Here is a table of points, one per row:
tensor([ 0.51, -0.41,  2.25,  0.77,  0.85,  0.68,  0.55,  0.50, -0.94,  0.19,  0.72, -0.84, -0.66, -0.26, -0.60,  1.25, -0.09, -0.29, -1.19, -0.04, -0.98, -0.70, -0.61, -0.84])
tensor([-0.26, -0.37, -0.36,  0.15,  0.19, -0.82,  0.92,  0.52, -0.48, -0.47,  1.22,  0.47,  1.16,  0.12, -0.51,  0.94, -0.91, -0.05, -0.53,  0.94, -0.71,  0.94,  0.56, -1.57])
tensor([-0.20,  0.16, -0.62,  0.67, -1.40,  0.64, -0.13, -1.07, -0.07, -0.24, -1.34, -0.85,  1.73,  0.41,  1.84,  0.18,  1.39, -0.74,  0.19, -0.97,  1.08, -0.44, -0.70,  1.34])
tensor([-0.37, -0.51,  0.40,  0.24, -0.92, -0.28, -0.87,  0.74, -1.23,  1.41,  0.53, -1.12, -2.02,  1.92, -1.02, -1.48, -0.90, -0.03, -0.66,  0.48, -1.40,  0.16,  0.43, -0.34])
tensor([ 0.35, -0.33, -1.59,  0.10, -0.34,  0.53,  0.27,  1.02, -0.97, -0.97, -0.73,  0.83,  1.63,  0.25, -0.28,  1.56,  0.80, -0.41,  0.67, -0.30, -2.15, -0.72,  2.48, -1.50])
tensor([ 0.81, -0.06, -0.55, -0.61,  0.37,  0.22,  0.47,  0.10, -0.29,  1.21,  0.18, -0.27, -1.20, -0.02, -0.20,  0.28, -1.19,  0.87,  2.14,  0.32,  1.65,  0.18,  0.41, -0.97])
tensor([ 0.54,  1.96, -0.04,  0.13, -0.26, -0.39,  1.12,  0.00, -0.78, -1.72,  0.65, -0.99, -2.28, -1.80,  0.60,  0.02, -0.51, -1.98, -0.24,  1.11,  0.08, -0.75,  1.22,  0.26])
tensor([ 0.69,  1.38, -0.70, -0.01, -1.34, -1.49, -2.39, -0.98,  0.90, -0.90, -1.37,  1.44, -1.05,  1.07,  0.62, -0.42,  1.97,  1.70,  0.99,  1.18, -0.98, -0.58, -0.17,  0.59])
tensor([-0.98, -0.49,  0.42,  0.89,  1.25,  0.77, -0.44, -0.16,  1.31,  0.52, -0.12,  1.37,  0.70,  0.63, -1.71, -1.65,  0.25, -0.14, -0.12, -0.29,  1.24, -2.12, -0.83, -0.36])
tensor([ 0.65,  0.02, -0.79,  0.33, -0.52, -0.42, -0.67, -1.53,  1.60, -1.25, -0.23, -0.59,  0.15, -0.31, -0.70,  0.59,  1.02, -0.32,  0.00, -0.17, -0.48,  0.32,  0.55, -0.89])
tensor([-0.12,  0.95, -0.33, -0.96, -0.60, -0.56,  0.43, -0.01, -1.43,  0.49,  0.21, -1.12, -0.38,  0.52,  0.24, -0.10, -1.14,  0.66,  0.64,  0.84,  0.71,  0.63,  0.18, -0.94])
tensor([ 0.77, -0.61, -0.38,  1.07, -0.37, -0.31, -0.25,  0.05, -0.85,  1.29,  1.42, -2.12, -1.79,  0.80, -2.14, -1.81, -0.79, -0.18,  0.17,  0.14, -2.17, -0.04,  0.05, -0.90])
tensor([-2.39, -0.05,  2.97,  0.99,  1.79,  2.26, -0.74, -2.35,  1.90,  0.09,  1.03,  0.70, -0.58, -0.40, -0.41, -1.49,  0.36, -0.36, -2.43, -1.74, -0.48, -0.96, -1.34, -0.44])
tensor([-1.37, -0.90,  0.11,  0.39, -1.09, -0.35,  1.40, -0.24,  0.40,  0.03,  0.28, -0.17,  0.90, -1.97,  0.06,  1.34, -1.56,  0.81, -0.84, -1.34, -0.11,  1.30,  0.08, -0.90])
tensor([ 1.00, -1.39,  0.04, -0.99, -0.64,  0.14,  0.52,  0.83, -1.95,  0.50,  0.57, -1.02,  0.45, -0.29, -0.76,  0.67, -1.23, -0.66,  0.46, -1.39, -0.44, -0.22,  0.25,  0.06])
tensor([ 0.25,  0.49, -0.74, -0.81,  0.50,  0.74,  1.06, -0.31, -0.58, -0.85, -0.30, -1.62, -0.82, -1.99,  1.28, -1.02, -0.86, -1.31,  0.17, -0.01,  0.77, -0.25, -0.41,  0.68])
tensor([-0.15,  0.02,  1.18, -1.13, -1.05, -0.32, -0.65, -0.33,  0.45,  1.64,  0.90, -0.52,  0.87, -0.28, -1.01, -0.83, -0.28, -0.32,  1.20,  0.07,  0.78,  0.78, -1.39, -0.28])
tensor([-1.37, -0.02,  0.66,  1.26,  1.35, -0.06,  0.50, -0.03,  1.52,  0.44, -0.67,  0.99,  0.38,  0.50,  0.25, -0.25,  0.67,  0.00, -0.79, -0.08,  1.37,  0.42,  0.19,  0.26])
tensor([ 0.60,  0.35, -0.25,  2.31,  1.08,  1.09, -0.56, -0.48,  0.07,  1.37, -1.21, -0.31,  0.34,  1.10, -1.57, -1.43,  0.60,  0.56,  1.69, -0.42, -0.06, -1.56, -0.21,  0.32])
tensor([ 0.13,  1.14,  0.07, -0.49, -0.51, -0.05, -0.79, -0.46, -0.88,  0.26,  0.05, -0.80, -0.81,  0.55, -0.75, -0.73,  0.03,  1.39, -0.74,  0.56,  0.31, -0.33,  0.69, -0.40])
tensor([ 0.18,  0.93, -0.80, -0.58, -0.16, -0.25, -0.19, -1.48, -2.43, -0.12,  0.26, -0.97, -0.53,  0.32,  0.08,  0.74, -1.18,  0.67,  1.26,  1.16,  0.48,  0.52,  1.10, -0.11])
tensor([-1.05,  1.26,  0.86, -1.66,  0.56,  1.10,  1.05, -0.03, -0.11,  1.47, -0.29, -0.05,  0.23, -0.47, -1.21,  0.68, -0.24, -0.28, -0.19, -0.48,  0.38, -0.99,  0.86,  1.48])
tensor([ 2.20,  0.46,  1.31, -0.92, -1.97, -1.09, -1.10,  0.80,  0.11, -0.70,  0.11, -0.12,  0.71,  0.83, -0.31,  0.57, -0.07,  0.29,  1.52, -0.10, -0.35,  0.44,  0.37,  0.03])
tensor([ 0.28, -0.87, -0.89, -0.53,  0.19, -0.86,  0.87,  1.00,  0.23,  0.31,  0.04,  1.99,  0.87,  0.24,  0.45,  0.31, -1.29,  0.66, -0.08,  2.04,  0.45,  1.48, -0.82, -1.47])
tensor([-1.97,  0.39,  0.70,  1.24,  1.53,  2.01,  0.83,  0.52,  0.90,  1.84,  0.30,  0.09,  0.34,  0.54, -0.78, -1.11,  0.36, -0.81, -0.37, -1.04,  1.38, -0.85, -0.32,  1.85])
tensor([-0.23, -0.42, -0.09, -0.22,  0.08, -1.45,  1.13, -1.58, -0.42, -0.29,  0.96,  0.58,  0.92,  0.14, -0.43,  0.95, -1.13, -0.03, -0.37,  0.86, -0.52,  0.66,  0.62, -1.58])
tensor([ 0.20,  0.07, -1.77,  0.31,  2.46, -0.38,  0.46,  1.44,  0.41, -0.56,  0.45,  0.40, -0.72, -1.81,  1.21, -0.11, -0.43, -3.02, -0.31,  1.05, -0.39, -0.06,  0.58,  0.72])
tensor([-0.08,  0.62, -0.31, -1.15, -0.96, -0.34,  0.26, -1.46, -1.51,  0.71,  0.49, -0.92, -0.10,  0.23,  0.13,  0.19, -1.14,  0.36,  0.60,  1.31,  0.62,  0.64,  0.37, -0.91])
tensor([-0.10, -1.02, -1.32,  0.79,  0.30,  0.57, -1.18,  0.34,  0.58, -1.39, -0.72,  0.63,  1.03,  0.49,  0.09,  0.41,  1.00,  0.66, -1.37,  0.18, -0.54,  0.20, -0.08, -1.02])
tensor([ 0.93, -2.80, -0.72, -0.18, -0.25, -0.65,  0.54, -1.04,  0.64,  0.89,  1.42,  1.11,  1.12, -1.12,  0.84,  0.39, -0.88,  0.31,  0.05, -0.36,  0.75,  2.09, -2.22, -0.27])
tensor([ 1.80,  0.11, -0.31, -0.79, -0.97, -0.46, -0.30,  1.01,  1.10, -1.14, -1.39, -0.37,  1.07,  0.67, -0.81,  2.04,  0.12,  0.17,  1.46, -1.25, -0.65, -1.18,  1.77,  0.27])
tensor([-0.08, -0.98,  0.20, -0.99,  1.25, -1.52,  1.40,  0.35,  0.15, -0.43,  1.97,  0.96,  1.68,  0.69, -0.74,  0.94, -1.05,  0.28, -0.02,  1.41, -1.51,  0.46,  0.96, -2.13])
tensor([ 0.11, -1.33,  0.29, -0.72, -0.51,  1.47,  1.09, -0.70,  0.79,  1.42,  0.68,  0.47, -0.17, -1.13,  0.14, -0.30, -0.63, -1.69, -2.13, -1.01, -1.40,  0.62, -1.77, -0.46])
tensor([ 0.03,  1.43, -0.61,  0.14, -0.92, -1.90, -0.13, -0.29, -1.29,  1.04, -2.46,  1.47,  0.40,  1.61,  0.05, -0.80,  0.00,  2.02,  1.55,  2.04,  1.95,  0.97, -0.91,  0.54])
tensor([-1.32, -1.35,  1.77, -0.82, -0.18, -0.14,  0.50, -0.30, -1.08,  1.18,  1.87, -1.53,  0.48, -0.64, -1.33,  1.10, -1.25,  0.04,  0.41, -0.73,  0.14,  1.68, -0.34, -0.10])
tensor([ 0.30,  0.56,  0.76,  0.33, -0.05,  0.11,  1.36,  2.19, -0.70, -1.44, -0.16, -0.96, -1.46, -1.64,  1.52,  0.89, -0.47, -2.17, -0.65,  0.71,  0.31, -0.40,  1.25,  0.56])
tensor([-0.02, -0.55, -0.91,  0.05, -0.54,  0.16, -0.66, -2.10,  0.98, -1.09,  0.01, -1.28,  0.36,  0.18, -0.46,  0.26,  1.12,  0.55, -0.78, -0.28, -0.57,  0.27,  0.28, -0.54])
There is one direction along which these points spread out most. Take the direction at right angles to it along which they spread out most. Go by this last direction. Where along it does each point below lie, from 0 to 99? The average is 50, and the first point in the table lies past the average. One standard deviation of the points above along it is 16.
tensor([-1.57, -0.15,  1.63,  2.45,  1.27,  0.15, -1.07, -0.85, -0.98,  0.14, -1.25, -0.90, -0.83, -0.11,  0.37, -2.05,  1.86, -0.05,  0.59, -1.37,  1.43, -2.06, -0.45,  1.83]) 19
tensor([ 1.18,  0.46, -2.29, -1.87, -0.18,  0.85,  1.45,  0.26,  1.51, -0.10, -0.78,  1.88,  0.38, -0.28,  0.74,  1.98,  0.64, -1.01, -0.60, -0.33,  0.28,  0.02,  0.19,  2.17]) 48
tensor([-0.93,  2.07,  0.27,  1.28, -0.13,  0.52,  0.37, -0.58,  1.14,  0.09, -0.16, -0.37, -0.55, -1.17,  0.23, -0.55, -0.28, -0.50,  0.40,  1.16,  1.67, -0.88,  0.13,  0.54]) 38
tensor([ 0.81,  0.14, -0.52, -0.62, -0.75,  0.58, -1.48,  0.17, -0.64, -1.74, -0.31,  1.33, -1.50,  1.30,  0.35, -0.33,  1.89,  1.26, -0.49,  1.43, -0.99, -0.84,  0.05, -1.02]) 29
tensor([-1.29,  0.17,  1.10,  1.60,  0.93,  0.40, -1.34,  0.09, -0.19,  0.26, -1.12, -0.07, -0.61,  0.35,  0.82, -1.66,  1.03,  0.15, -0.28, -1.51,  0.44, -1.75, -0.59,  1.52]) 23
tensor([ 0.54,  1.48, -0.28, -0.33, -1.55, -1.50, -2.26,  1.56,  0.51, -1.09, -1.52,  1.72, -1.20,  1.01,  1.29, -0.40,  1.70,  1.56,  0.22,  0.62, -1.91, -0.02, -0.23,  1.39]) 17
tensor([ 1.90,  0.62, -0.32,  0.18, -1.90, -0.88, -2.69,  0.24,  0.76, -1.13, -1.25,  0.77, -1.32,  1.33,  1.45,  0.34,  1.64,  1.18,  1.19,  0.57, -0.55, -0.79, -0.91,  1.14]) 14
tensor([-0.67, -0.25,  0.88, -0.63,  1.10,  0.68,  0.70,  1.58, -0.60, -0.32,  0.80, -0.60, -0.20, -1.03,  2.63, -0.64,  0.18, -1.28, -0.82, -1.15,  0.33,  1.21, -1.05,  0.21]) 67
tensor([ 1.31,  0.85, -0.56, -1.97,  0.56, -1.32,  0.38,  1.98, -0.40, -0.96, -1.28,  0.87,  1.52,  0.64, -0.97,  1.44,  0.35,  1.38,  1.32, -2.06,  0.09,  0.07,  2.60,  0.32]) 42
tensor([ 0.76, -2.60, -0.89, -1.10, -0.06, -1.78,  0.13,  0.36,  0.65,  0.31,  2.28, -0.54,  0.10, -2.66,  2.03,  0.17, -1.25,  0.19,  0.12,  0.09,  0.85,  2.86, -2.54,  0.08]) 79
tensor([-0.24, -1.18,  0.04,  1.15,  1.40,  1.75, -0.29, -0.63,  1.38, -1.72, -0.87,  0.78,  0.83,  0.29,  0.36, -0.32,  1.49,  0.64, -2.38, -0.94, -0.95,  0.05, -0.06,  0.29]) 37
tensor([-2.07,  0.55,  1.01,  1.23,  1.10,  2.17,  0.45,  1.37,  0.84,  1.52,  0.12,  0.15,  0.43,  0.68, -0.93, -0.76,  0.27, -0.74, -0.64, -0.91,  0.75, -0.49, -0.28,  1.51]) 40
